Landscape: points and heights
<1024>: [-81.2  11.6  -4.5 -12.6  23.0   4.1  34.3 -19.2   8.8  -8.5]  h=90
<609>: [ 37.0  26.4  -7.0 -10.9 -54.4 -19.3  -1.8  11.5 -16.0  65.4]  h=66
<666>: [-60.6  -1.0  -1.6  -6.1  26.9   9.8  20.6 -14.5   9.7 -18.2]  h=92
<214>: [-48.3   3.4  -4.0  -7.3  21.2  11.6  20.4 -17.4   7.7  -8.9]  h=82
<1147>: [-32.6  19.5 -11.7 -21.1 -20.2   0.2  28.5 -26.4  -7.9  51.9]  h=91
<608>: [ 55.9  15.3  -3.5  -6.3 -28.6 -24.7 -12.1  27.3 -16.0  35.1]  h=34
<191>: [-21.3 -17.3   6.7   5.5  36.4  15.5  -0.6 -14.1  15.0 -35.4]  h=83
<787>: [-23.9 -21.6  11.7   6.5  32.3  16.6  -1.4 -10.7  12.6 -43.8]  h=84
<844>: [ 69.2   4.1   0.1  16.1 -13.2 -20.8 -29.5  40.3  -4.7 -13.1]  h=75
<1050>: [-54.1   3.3  -5.1  -6.2  27.5  12.7  21.0 -15.9  11.2 -19.9]  h=93
<1133>: [ 41.7   5.7  -3.0   1.9 -19.2 -12.0 -17.0  12.0 -13.8  15.8]  h=14
<826>: [ 25.7  -7.1   7.8  13.4   3.0   0.5 -16.4   0.5  -5.0  -2.0]  h=21
<135>: [ 65.9   8.5  -3.6  10.8 -16.5 -21.6 -24.2  37.9 -11.1   3.6]  h=44
<628>: [-48.6  20.3 -15.8 -27.1 -13.8  -0.7  32.5 -24.8  -5.6  47.5]  h=87
<536>: [-49.9 -19.3   4.9  -3.4  43.0  16.1   7.8 -10.5  20.9 -52.8]  h=94
<762>: [ 30.1  -9.7   7.5  14.8   3.6  -0.4 -19.9   2.7  -5.2 -10.3]  h=14
<77>: [-54.0   5.7  -4.1  -7.7  18.7   9.0  24.0 -15.8   5.5  -5.5]  h=81
<904>: [ 56.6 -17.0   6.7  30.1   2.2 -11.1 -31.2  29.9   1.6 -44.3]  h=64
<964>: [ -7.7 -36.4  17.2  17.3  37.9  20.0 -13.2  -2.9  11.0 -55.7]  h=79
<438>: [ 67.5  -3.3  -1.1  26.0 -11.4 -20.8 -27.2  39.1  -6.5 -26.5]  h=82
<398>: [-44.5 -34.8   5.9  -5.3  52.3  25.5  -0.6   0.6  24.3 -64.7]  h=99
<251>: [ 35.4  30.8 -10.7 -11.3 -66.5 -17.4  -0.4  10.6 -15.1  73.3]  h=62
<1174>: [-59.2 -18.4  -5.2  -5.6  44.1  20.1  15.5  -8.2  28.4 -48.1]  h=98
<1007>: [ -9.8  -4.0   8.9   7.0  12.1   8.8  -0.5 -16.3   0.3  -7.5]  h=75
<299>: [-25.2 -37.7   8.4   3.7  48.2  24.4  -1.1   1.9  18.5 -63.2]  h=97
<1130>: [-22.1 -14.6   8.8   5.0  32.7  13.6   1.7 -14.1   6.7 -33.3]  h=83
<76>: [ 45.4  21.2  -5.4 -11.6 -47.9 -21.1  -6.6  15.8 -15.7  54.2]  h=65
<769>: [ 14.4 -29.1  12.2  22.9  22.0  11.6 -15.8  -3.9   4.2 -44.2]  h=49
<582>: [-52.5 -17.6   0.5  -1.1  42.4  17.7   6.0  -4.0  28.5 -53.4]  h=96
<924>: [-41.2 -24.4   4.8  -3.3  46.8  20.7   6.3  -3.8  28.7 -57.6]  h=96
<453>: [-54.1 -25.5   0.6  -2.4  49.9  19.5   5.7  -7.6  31.7 -63.1]  h=98
<1071>: [ 26.1  16.3  -5.3  -9.8 -34.0  -8.9  -2.7  -2.9 -16.1  49.3]  h=67
<296>: [ 64.8   1.0   0.8  17.8 -15.0 -23.9 -27.1  31.4  -7.3  -6.7]  h=44
<462>: [ 28.5  31.0 -14.2  -9.4 -64.9 -14.3   6.3   2.5 -14.0  76.2]  h=64
<671>: [  4.4  20.8 -14.2 -15.9 -43.4  -3.2  12.0 -16.2 -14.2  65.0]  h=88
<392>: [-38.8   1.5   5.8  -4.3  22.5  10.5  15.8 -19.9   6.1 -12.3]  h=82
<919>: [ 24.5  29.7 -12.2  -9.8 -67.7 -17.0   5.2  -0.1 -13.9  74.9]  h=66
<1077>: [ -2.7 -27.0  12.4  12.4  31.1  17.0 -10.0  -8.4   6.2 -40.4]  h=59
<968>: [-43.3  -5.7   2.4  -3.0  30.7  14.2  12.8 -16.6  11.8 -30.4]  h=92
<956>: [-17.8 -41.7  14.3   9.2  45.0  24.4  -6.6  -3.0  14.4 -55.7]  h=89
<529>: [-67.3  13.6  -7.5 -14.2  19.4   6.9  29.7 -16.7   3.2   7.5]  h=40
<699>: [ 43.6   1.1   5.7  11.1  -4.8 -10.2 -19.7  15.3  -5.9  -1.4]  h=0
<426>: [-61.1  18.0 -10.9 -18.2   3.9   4.0  32.5 -20.1   0.2  21.9]  h=27
<801>: [-50.8  16.1  -7.3 -17.7   5.0   7.0  25.1 -18.2  -3.6  21.3]  h=46
<385>: [-14.1 -20.5  12.0   6.3  33.2  19.5  -2.6 -10.0  10.5 -45.1]  h=77
<397>: [-46.6  20.1 -12.4 -24.3 -17.6  -2.4  34.2 -27.5  -4.7  53.6]  h=95
<59>: [-27.2   8.8  -3.5  -8.8   4.9   3.7  12.7 -17.3  -4.9  18.8]  h=35
<586>: [-16.4 -27.0  12.2   4.8  37.1  21.9  -3.6  -8.0  20.1 -50.4]  h=84
<443>: [  9.9  13.2  -2.2  -7.7 -16.5  -0.6  -2.4  -9.1 -15.9  38.5]  h=75
<48>: [ 62.8  -2.6   2.2  18.0 -13.6 -17.8 -26.3  34.2  -4.2 -18.2]  h=54
<116>: [ 43.8   9.8  -3.5   3.8 -22.7 -18.8 -14.3  16.7 -11.1  29.9]  h=22
<760>: [-24.5 -32.6  11.6   6.5  47.7  23.1  -3.2  -8.3  18.3 -59.0]  h=92
<417>: [ 48.2  13.3  -4.0  -2.6 -30.1 -19.0 -12.9  21.5 -13.5  39.4]  h=32
<990>: [-13.4 -27.3  12.5  13.2  30.9  16.5  -6.1 -11.0   9.1 -49.1]  h=75
<938>: [ -5.6 -40.9  13.8  12.9  39.3  19.9 -13.0   2.6  11.8 -55.7]  h=87
<1073>: [-17.2  19.4  -6.7 -15.1 -17.7   2.2  17.8 -26.6 -13.3  47.9]  h=84
<1144>: [ 59.5  10.9  -0.8   4.9 -26.3 -23.7 -20.5  26.8 -14.2  13.4]  h=20
<381>: [-72.1  16.5  -8.7 -19.8  10.5   3.7  39.0 -22.5   3.8  14.2]  h=47
<637>: [ 51.7 -11.8   4.1  24.9  -2.8  -7.7 -27.4  23.6  -2.7 -31.1]  h=32
<795>: [ -4.2  23.9 -10.6 -20.1 -38.5   1.3  16.3 -23.6 -14.6  65.3]  h=91
<899>: [-69.9  19.9  -8.9 -19.1   8.7   5.6  36.4 -19.7   0.5  17.7]  h=36
<39>: [ 25.0 -31.1  13.3  24.7  22.7  12.6 -19.5   1.7   2.7 -46.3]  h=45
<737>: [-42.7 -30.3   4.7  -4.0  44.4  23.5   5.3  -3.0  25.4 -62.7]  h=96
<1162>: [-51.9  -6.4  -0.7  -3.1  34.4  13.1  17.0 -16.1  16.5 -33.5]  h=95
<861>: [-73.8  20.9  -9.4 -21.4  11.3   2.5  39.2 -22.1   3.2  16.0]  h=52
<1113>: [  4.0 -37.5  16.4  15.9  34.9  16.3 -13.2  -2.4   8.2 -54.1]  h=76
<250>: [  1.9 -40.7  17.5  13.0  31.3  17.7 -16.1  -4.2  10.6 -52.0]  h=79
<107>: [-72.0  -2.5  -4.6  -3.7  30.4  13.0  28.3 -13.1  22.0 -32.1]  h=99
<1090>: [ 34.5  32.6 -10.6 -11.6 -70.7 -20.2   4.3   7.1 -16.0  76.6]  h=64
<277>: [-10.9  12.3  -7.9 -17.2 -16.8  -1.4  13.3 -22.2  -9.8  51.5]  h=82
<340>: [-75.6  10.8  -7.3  -8.3  20.3   5.8  29.9 -16.4   6.5 -10.3]  h=85
<156>: [ 66.0  -9.6  -0.4  28.5 -12.2 -19.4 -25.1  39.4  -0.9 -36.3]  h=80
<366>: [ 39.9  38.5 -17.5  -7.4 -90.5 -21.5   4.4  19.7 -10.0  84.4]  h=90
<588>: [-30.1  12.4  -4.5  -8.3   3.1   6.2  16.4 -17.6  -7.9  25.3]  h=37
<890>: [ 27.6 -21.1  13.3  18.1  14.8   2.6 -20.3  -0.3  -0.1 -37.5]  h=29
<1034>: [ 44.4  17.5  -6.4  -4.3 -34.7 -17.5 -12.0  15.0 -16.7  45.5]  h=49
<264>: [ 70.6  -2.0  -3.8  20.9 -14.2 -21.2 -29.1  41.0  -3.4 -20.9]  h=87
<451>: [ 35.0   6.3   2.3   3.3 -13.9 -10.3 -16.7   3.3 -14.2  25.4]  h=26
<1115>: [  1.7 -13.6   8.3  10.0  14.4  11.8 -11.5 -12.2   1.0 -17.4]  h=58
<1035>: [ -9.6   5.8  -2.6  -9.3  -5.7   2.9   6.9 -19.0  -9.4  25.4]  h=60
<592>: [-62.4  16.1  -8.5 -16.5  10.2   3.3  34.4 -21.6  -1.3  14.3]  h=24
<917>: [-17.9  16.7  -5.7 -16.0 -18.7   2.5  19.1 -23.5 -10.0  48.9]  h=86
<104>: [ 16.1  -9.0   7.8  10.9  13.2   6.8 -13.8  -6.9  -6.7 -13.4]  h=41
<144>: [-35.1 -30.8  11.6  -1.9  49.7  23.7  -0.3  -4.5  26.1 -59.0]  h=95
<618>: [ 60.6  18.1  -3.5  -3.4 -37.8 -25.8 -14.8  33.8  -8.7  37.1]  h=47
<915>: [ 28.0  -1.2   2.4   8.1  -3.8  -1.0 -14.3   1.8  -9.5   2.7]  h=27
<256>: [ 51.2  30.8  -6.2 -12.3 -58.9 -26.7  -7.3  25.1 -10.6  66.4]  h=77
<507>: [ -7.6 -30.7  15.3  14.3  35.9  17.5  -9.5  -4.3  14.6 -50.4]  h=76
<705>: [ 48.3  28.5 -10.4 -11.2 -67.3 -26.6  -5.9  21.0 -12.2  71.0]  h=72
<713>: [ -2.2 -14.5  10.1  11.8  23.2  10.7  -3.2 -14.2   5.0 -18.5]  h=69
<555>: [ 71.7   1.8  -3.0  13.0 -23.0 -29.9 -27.8  41.4  -7.5  -4.8]  h=80
<149>: [ 60.9 -11.9   5.0  29.0  -8.5 -16.4 -29.1  31.7  -2.1 -38.7]  h=68
<1135>: [-19.6 -18.6  11.3   7.7  32.8  14.4  -1.6  -9.4  14.0 -41.0]  h=82
<1012>: [ -4.2 -25.3  13.0  11.9  30.2  15.8 -12.5 -10.2  12.0 -42.5]  h=67
<511>: [ 43.7   0.7   1.4  17.2  -7.9  -8.5 -24.6  15.8  -8.1  -8.4]  h=1
<716>: [-65.2  19.7 -13.4 -22.7   1.1   4.2  36.7 -24.7  -1.7  27.4]  h=46
<722>: [ 50.3  -8.1   6.3  24.0  -5.8  -7.9 -26.2  23.7  -4.0 -23.9]  h=25
<52>: [ 55.3  13.0  -4.1  -3.4 -35.8 -27.9 -17.4  31.1 -15.0  35.0]  h=39
<371>: [ 35.3  30.2 -11.6 -11.0 -63.6 -23.9  -1.0  12.5 -11.4  73.1]  h=63
<943>: [ -3.1  16.3  -3.7  -9.7 -20.7   4.0   7.2 -15.4 -13.8  47.6]  h=83
<687>: [ 43.7  31.5  -8.0 -11.2 -66.7 -25.7  -3.0  24.0 -15.7  69.0]  h=72
<50>: [ 53.8  23.8  -6.1 -10.4 -47.8 -25.5 -12.2  27.1 -11.5  49.5]  h=65
<532>: [ 43.7 -19.3   8.8  28.4   6.3  -2.3 -23.5  15.2  -2.0 -41.1]  h=32
<132>: [-73.2  -0.7  -4.3  -8.1  27.3  10.7  28.3 -15.0  14.0 -21.6]  h=97
<742>: [-13.6   8.9  -0.3  -8.4  -1.0   3.6   8.4 -18.8  -8.8  25.5]  h=56
<365>: [ 36.6  -3.8   9.2  12.6  -2.0  -3.3 -21.6   7.0 -10.0  -6.6]  h=5
<241>: [-68.0  21.8 -13.7 -21.6   3.1   3.6  43.1 -23.5  -1.3  29.8]  h=58
<318>: [ 60.3  29.3  -3.1 -14.9 -55.5 -27.9 -11.5  33.1 -16.6  59.3]  h=79
Rows and their valley's bottom
From each row below, which row is at the bottom of the valley it runs down into?
<713>  drains to <699>
<742>  drains to <59>
<426>  drains to <592>
<50>  drains to <699>
<705>  drains to <251>
<628>  drains to <592>
<1024>  drains to <592>
<1034>  drains to <699>
<943>  drains to <59>
